In the rows, 100 means zero.
Each row of D is roughly a mix of the hidden directions of one of 3 groups.
D:
array([[ 74,  71,  62, 122,  85,  87,  90, 117, 126, 102, 123, 102, 153],
       [ 95,  64,  80,  89,  78,  94,  79,  78, 102,  90, 113,  58,  46],
       [ 82,  85,  95, 110, 130,  95, 111, 118,  88,  82,  88,  50,  45],
       [113, 115,  98,  96,  76, 106,  89,  81, 114, 106, 114, 150, 161],
       [129, 109,  72, 113,  80, 105, 127,  98,  71,  87,  93, 126, 159],
       [ 88, 116, 116,  83, 111, 106, 107, 100,  56, 123,  90, 126, 162],
       [ 45,  93,  88, 112, 103,  98,  79, 109, 144,  86, 110, 108, 145],
       [140, 107,  92,  98, 104, 112, 122,  79,  50,  85, 111, 123, 145],
       [149, 111,  88,  87,  63,  97,  83,  73, 102, 112,  97, 108,  47],
       [141,  99, 124,  75,  84, 100, 115,  98,  58, 141,  88,  91,  66],
       [146,  99,  86,  81,  74, 109, 105,  68,  50, 106, 108, 118, 128],
       [125,  77, 128,  94,  70, 121,  73, 103,  46, 129,  94,  88,  86],
       [ 71, 119,  72,  85, 124,  95, 125,  96, 106,  92,  94, 118, 166],
       [108,  96, 112, 121, 140,  94, 126, 138, 124,  98,  99,  71,  51],
       [140, 115,  90, 138,  71, 107,  97, 112, 146,  76,  93, 116,  72],
       [101, 127, 153, 107, 121, 102, 124, 129, 120, 126,  95, 132, 126],
       [ 89, 113,  81,  92, 104, 127,  47,  80, 131,  80, 106, 128, 136],
       [105, 125,  87, 127,  72,  67, 100,  79,  88,  76,  89, 107,  41],
       [137, 113, 141,  85,  95,  98, 119, 111,  84, 144,  84, 102,  58],
       [ 64,  73, 122, 104, 114,  84,  89, 123, 129, 120, 112,  65,  56],
       [123, 131, 113,  72,  92, 113,  75,  56,  89,  88,  84, 112,  52],
       [ 81, 126,  75,  88,  86,  93, 100,  72,  95,  89,  94, 139, 161],
       [143, 121, 102, 100,  71,  84, 131,  77,  53,  99,  86, 112,  72],
       [110, 113,  80, 110,  52,  90,  53,  63, 111,  90, 109, 131,  85],
       [114, 119, 110,  99,  88, 107, 101,  90, 108, 109, 112, 151, 166],
       [ 63, 114,  72, 100, 112,  53, 116,  73, 100,  74, 102,  87,  59],
       [142, 117, 110,  83,  65, 105,  95,  77,  95, 128, 106, 146, 131],
       [138, 131, 131,  86,  97, 112, 112,  79,  65,  93,  76, 108,  56],
       [111,  93,  95, 103, 116,  94, 109, 106,  83,  90,  88,  59,  27],
       [ 68,  98,  74, 117, 108, 104,  88,  94, 123,  64, 117, 118, 160],
       [ 71,  96,  98,  98, 119,  63, 110,  86,  79,  94, 105,  69,  38],
       [ 64,  87,  53,  82, 125,  85, 119,  90, 137,  76, 110,  73, 105],
       [ 90,  79, 146,  75, 132, 124,  89, 114, 101, 134, 121, 100, 137],
       [ 97,  99,  56, 118,  95,  85, 109, 103, 100,  96, 117, 126, 168],
       [122, 116,  70, 106,  95, 109, 119,  94,  78,  85,  96, 131, 166],
       [117,  98, 120, 112, 121,  95, 163, 135,  65, 110,  88,  88, 112],
       [ 67, 114, 122, 120, 129, 102, 110, 125, 133,  91, 105, 124, 152],
       [126, 101, 118,  99, 123,  99, 128, 113,  65, 105,  85,  70,  42],
       [109, 111,  92,  97,  75, 106,  85,  78, 115, 102, 115, 147, 162],
       [105, 103,  52, 112,  77,  94,  96,  88,  98,  88, 111, 129, 163],
       [ 69,  69,  89,  82, 106, 140,  72, 112, 136,  89,  98,  75, 134],
       [117, 119,  57, 103,  76,  96,  90,  70,  91,  84, 106, 139, 146],
       [103,  84, 149,  96, 113, 126, 122, 132,  92, 106,  77,  62,  68],
       [143,  94, 134, 113,  98, 142,  97, 143, 101, 126,  91, 110, 124],
       [ 74, 121, 152,  94, 139,  80, 109,  99,  65, 125, 107, 119, 105],
       [ 83,  92, 132,  93, 110,  76,  92,  88,  52, 117, 106,  79,  47],
       [ 84,  86, 136, 100,  95, 101,  72, 107, 123, 110,  99,  74,  35],
       [ 85,  95,  49, 108,  90,  87,  84,  89, 117,  94, 121, 123, 158],
       [148,  98, 125, 114,  73, 141,  84, 126,  93, 120,  89, 121, 127],
       [130, 130,  72, 111,  75,  67, 110,  67,  70,  97, 107, 141, 106],
       [108, 138, 100, 108,  71,  98,  95,  83,  76,  98,  84, 152, 143],
       [ 74,  76, 128, 114, 112,  74, 106, 130, 116, 125, 112,  69,  53],
       [156, 108, 113,  82,  83, 100, 112,  88,  66, 125,  91,  99,  55],
       [110,  86, 138,  92, 101, 132,  72, 103, 147, 114, 129, 121, 131],
       [ 89,  87, 135,  76, 136, 120, 104, 121,  74, 136, 106,  96, 144],
       [ 77,  79, 123,  66, 126, 108,  99, 103,  51, 135, 104,  82, 128],
       [ 98, 104,  66, 107,  59, 100,  50,  69, 121,  86, 113, 129, 117],
       [ 59,  65, 104, 115, 107,  71,  94, 128, 132, 123, 122,  70,  79],
       [116,  84, 101,  91,  94, 119, 106, 122,  32, 128,  75,  80, 116],
       [131, 106, 140,  74,  80,  99, 112, 107,  79, 157,  87, 106,  80],
       [ 71, 126,  46, 100,  99,  69, 121,  75, 113,  66,  91, 111, 112],
       [136,  91, 130, 108, 105, 134, 105, 144,  67, 132,  82,  95, 115],
       [ 79,  96, 137,  75, 132, 113,  84, 104, 119, 108,  94,  69,  46],
       [ 55,  87, 106, 102, 112, 104, 104, 114, 101, 101, 108, 107, 174],
       [122, 110, 113, 110, 126,  97, 161, 126,  62, 106,  88, 101, 124],
       [ 82, 110, 148,  87, 145, 103, 110, 116,  81, 131, 107, 115, 137],
       [ 86,  82, 130,  93, 144, 124, 131, 142, 102, 107,  88,  65, 109],
       [ 55,  75,  86, 105, 112,  92,  89, 117, 113,  90,  92,  50,  57],
       [ 82,  80,  95, 100, 116,  94, 104, 115,  87,  96,  87,  46,  39],
       [122, 119,  57,  87,  93,  74, 134,  68,  65,  97, 103, 122, 127],
       [ 78, 103,  77,  65, 102, 118,  46,  63, 134,  87, 106, 102, 100],
       [ 90,  81, 118,  72, 132, 128, 102, 119,  99, 128, 109,  97, 160],
       [ 65, 103, 114,  68, 145, 102,  69,  90, 133, 107, 109,  84,  64],
       [ 96, 106,  83, 100,  78, 105,  81,  79, 118,  93, 117, 140, 165],
       [ 98,  78, 128,  79, 137, 128, 107, 131,  85, 135, 104,  86, 141],
       [ 58, 110,  92,  94, 126,  54, 117,  79,  77,  90, 104,  82,  58]])
One row of each group comes first, with its name. Which group is each row after those in?
[ 89,  89,  77,  61,  97, 148,  70,  79, 119,  77,  88,  88, 133] => <23>
[ 45,  85,  87, 122, 136,  97, 100, 123, 119,  66, 100,  68, 102] => <116>
[ 90,  88,  43, 101,  86,  82, 108,  85, 120,  67,  97,  68,  63] => <12>

[140, 126,  81, 101,  80, 110, 120,  80,  64,  82,  87, 133, 137] => <23>
[115, 122, 127,  82, 153, 116, 144, 114,  71, 101,  82,  96, 107] => <23>
[ 71,  71,  95, 120,  76,  62,  79, 108, 128, 119, 124,  82,  62] => <23>
[122,  93, 118,  84,  94,  95, 110, 107,  74, 130,  83,  70,  36] => <116>
[ 79,  90, 105,  91,  94, 108, 102, 100,  87, 112, 110, 121, 181] => <116>
[124,  71, 144,  97, 118, 132,  94, 138,  85, 135, 103,  78,  96] => <12>
